Here are some points:
(0.59, 0.62, -0.16, 0.90, 0.33, -0.36, 1.34, -0.92, -0.08, 1.07, -0.28)
(1.45, -0.63, 1.63, -0.69, 1.52, 0.03, -0.47, -0.89, 1.85, -1.32, -0.23)
(1.02, 0.62, 0.44, 0.73, 0.90, 0.28, 0.79, 0.49, 1.43, 1.26, 1.66)
(-0.67, 0.21, -0.73, 0.02, -0.21, 0.45, -0.30, -0.78, -1.62, -1.18, -1.02)
(-1.20, 0.75, -1.38, 0.86, -1.35, 0.63, 0.79, -1.69, -1.29, 1.38, -1.65)
(0.25, -0.96, 0.83, -1.22, 0.48, 0.19, -1.19, 1.57, 0.88, 0.83, 1.15)
(0.61, 1.83, 0.03, 1.40, 0.71, 1.01, 2.14, 0.35, 0.00, -1.54, -1.54)
(-1.46, 0.26, -1.31, -0.44, -1.93, -1.08, 0.31, 1.18, -1.66, -0.83, 0.10)
(-0.42, 0.18, -0.59, 0.33, -1.26, 1.44, -0.30, 1.27, 0.54, 0.58, -0.17)
(-1.85, 0.97, -1.40, 1.06, -1.60, 0.66, 0.57, 0.32, -0.64, 1.12, 1.13)
(0.63, -0.23, 1.33, 0.39, 1.34, 1.36, -0.12, -1.05, 2.44, -1.64, 1.28)
(-2.84, 0.04, -2.34, 0.35, -1.95, 0.08, -0.46, -0.94, -1.50, 1.18, 0.92)
(-0.25, -0.74, 0.10, -0.19, -0.11, 0.78, -1.20, 1.02, 0.17, 0.02, -1.49)
(-0.22, 1.62, 0.06, 2.00, 0.15, 2.52, 1.47, -0.17, 0.86, 1.50, 0.20)
(-0.25, 0.06, -0.75, -0.02, -0.78, -0.86, 0.89, -0.77, -0.46, -1.19, -0.59)
(0.41, -0.38, 0.74, -0.21, 0.84, 0.60, -0.58, -0.35, 1.53, 0.61, -1.41)
10 more points follow, each with its number after it:
(-0.66, 0.43, -0.90, -0.34, -0.96, -1.32, 0.95, -0.36, -1.11, -0.28, -0.51) 0
(1.54, -0.87, 1.38, -1.10, 1.37, -1.06, -0.49, 0.93, 0.56, 0.22, 0.49) 1
(0.82, -0.30, 1.16, 0.25, 0.58, 1.07, -0.09, -0.57, 1.53, 0.50, 0.22) 2
(0.15, 1.84, 0.13, 1.65, 0.19, 1.00, 2.22, 1.49, 0.51, -0.18, -0.93) 3
(0.74, 0.04, 0.11, -0.43, 0.19, -1.36, 0.59, -0.31, 0.41, -0.87, -0.86) 4
(-0.33, -0.25, -0.37, -0.52, -0.34, -1.19, -0.07, -0.83, -0.82, 0.60, 0.17) 5
(-0.13, -0.45, -0.18, -0.26, 0.12, 0.40, 0.13, -0.37, 0.88, 0.66, -1.60) 6
(1.16, -0.09, 0.75, -0.28, 1.00, -0.67, 0.66, 1.48, 1.38, 1.18, -0.40) 7
(0.21, -1.90, 0.80, -1.75, -0.03, -1.22, -1.63, 0.28, 0.19, 1.49, 1.31) 8
(-0.98, 0.47, -0.50, 0.87, -1.24, 1.40, 0.38, 1.08, -0.54, 1.17, -0.67) 9
Which of these numbered points is nearest to each point below, looking only along the 3 directions in which the first points spread most? Its number follows each.
(-0.86, -0.25, -0.70, -0.57, 0.22, -0.55, -1.06, -1.47, -0.49, -0.77, 0.52) > 5
(0.00, -0.84, -0.33, -0.73, 0.51, -1.09, -0.67, -1.83, -1.06, 0.75, 0.49) > 5
(1.39, 0.39, 1.32, -0.09, 1.38, 0.40, -0.41, -1.29, 0.83, 0.43, 1.61) > 2
(0.57, 1.94, 0.34, 2.06, 0.84, 2.38, 1.00, -0.87, 0.68, 1.32, -0.66) > 3
(0.01, 1.50, -0.02, 1.74, -0.27, 2.40, 1.50, 0.25, 0.49, 1.20, -1.55) > 3
(2.30, 0.74, 1.54, 0.74, 2.07, -0.11, 1.21, 1.13, 2.09, -0.15, 1.54) > 2
(-0.82, -1.08, 0.10, -0.73, -0.29, 0.05, -1.24, 1.03, -0.05, 1.37, -1.55) > 5
(-0.20, -2.12, 0.25, -1.99, 0.37, -1.25, -1.83, 1.09, 0.22, 1.33, 1.62) > 8
(0.25, 0.02, 0.11, 0.05, -0.05, -0.44, 0.39, 0.65, 0.43, -0.87, 0.71) > 6
(-0.65, -0.89, -0.03, -0.70, 0.88, -0.21, -1.41, 0.97, 0.07, 0.01, 1.32) > 8
Here are 10 other points, each followed by its number:
(-1.80, 1.26, -1.61, 1.21, -0.91, 1.19, 0.28, 1.33, -0.57, 0.70, 1.27) 0
(-0.82, 1.62, -1.13, 1.28, -1.09, 1.37, 0.89, -1.43, -0.09, 0.33, -0.44) 1
(-0.02, 1.05, -0.56, 0.83, 0.39, 0.17, 1.71, -1.66, 0.01, -1.66, -0.64) 2
(1.04, -1.50, 1.52, -1.54, 1.26, -1.08, -0.52, 1.54, 0.74, -1.47, -0.77) 3
(-0.31, 1.83, -0.64, 2.00, -0.23, 1.58, 1.80, 1.22, 0.40, 0.94, -1.71) 4
(0.09, -0.86, 0.45, -0.64, 0.63, 0.15, -1.47, -0.58, -0.42, -0.76, -0.43) 5
(-0.39, 0.93, -0.82, 0.53, -0.91, 0.28, 0.92, 0.43, -1.38, -1.34, 1.31) 6
(-0.14, -1.77, 0.29, -1.63, 0.20, -0.80, -2.03, 1.25, -0.01, 0.64, -0.26) 7
(0.43, -0.10, 0.21, -0.56, 0.29, -1.42, 0.20, -1.63, -0.33, 0.77, 1.42) 8
(0.52, -1.18, 0.85, -0.83, 0.73, 0.27, -1.53, -0.22, 0.33, -0.09, 1.11) 9
The same question for these:
(-1.08, 1.77, -1.10, 1.77, -1.21, 1.23, 1.19, -1.76, -0.27, 0.51, 0.84) > 1
(0.44, 0.75, -0.08, 0.30, 0.45, -0.53, 1.49, -0.52, 0.07, -0.67, -0.81) > 2
(0.82, 0.64, 0.64, 0.22, 1.16, 0.47, 0.74, -0.99, 0.70, -1.63, -0.34) > 2
(1.17, -1.28, 1.67, -1.15, 0.82, -0.45, -0.78, -0.31, 1.10, 1.27, 0.14) > 9
(1.49, -0.58, 1.07, -1.47, 1.56, -1.23, -0.82, 0.29, 0.57, -0.84, -0.65) > 3
(-0.64, -0.97, 0.07, -0.34, -0.82, 0.14, -0.75, -1.26, 0.09, -1.46, -0.85) > 5
(0.32, 1.48, 0.00, 0.88, 0.57, 0.31, 1.52, 0.53, -0.01, 1.23, 0.97) > 4
(-0.94, 1.39, -1.49, 1.66, -1.33, 1.44, 1.14, 0.74, -0.81, -1.33, -0.37) > 1
(-1.78, 0.86, -2.02, 1.19, -1.31, 1.00, 0.52, -0.20, -0.84, 0.90, 1.15) > 0
(1.24, 2.07, 0.74, 1.68, 0.91, 0.64, 2.25, -0.55, 0.66, -1.36, 1.52) > 4
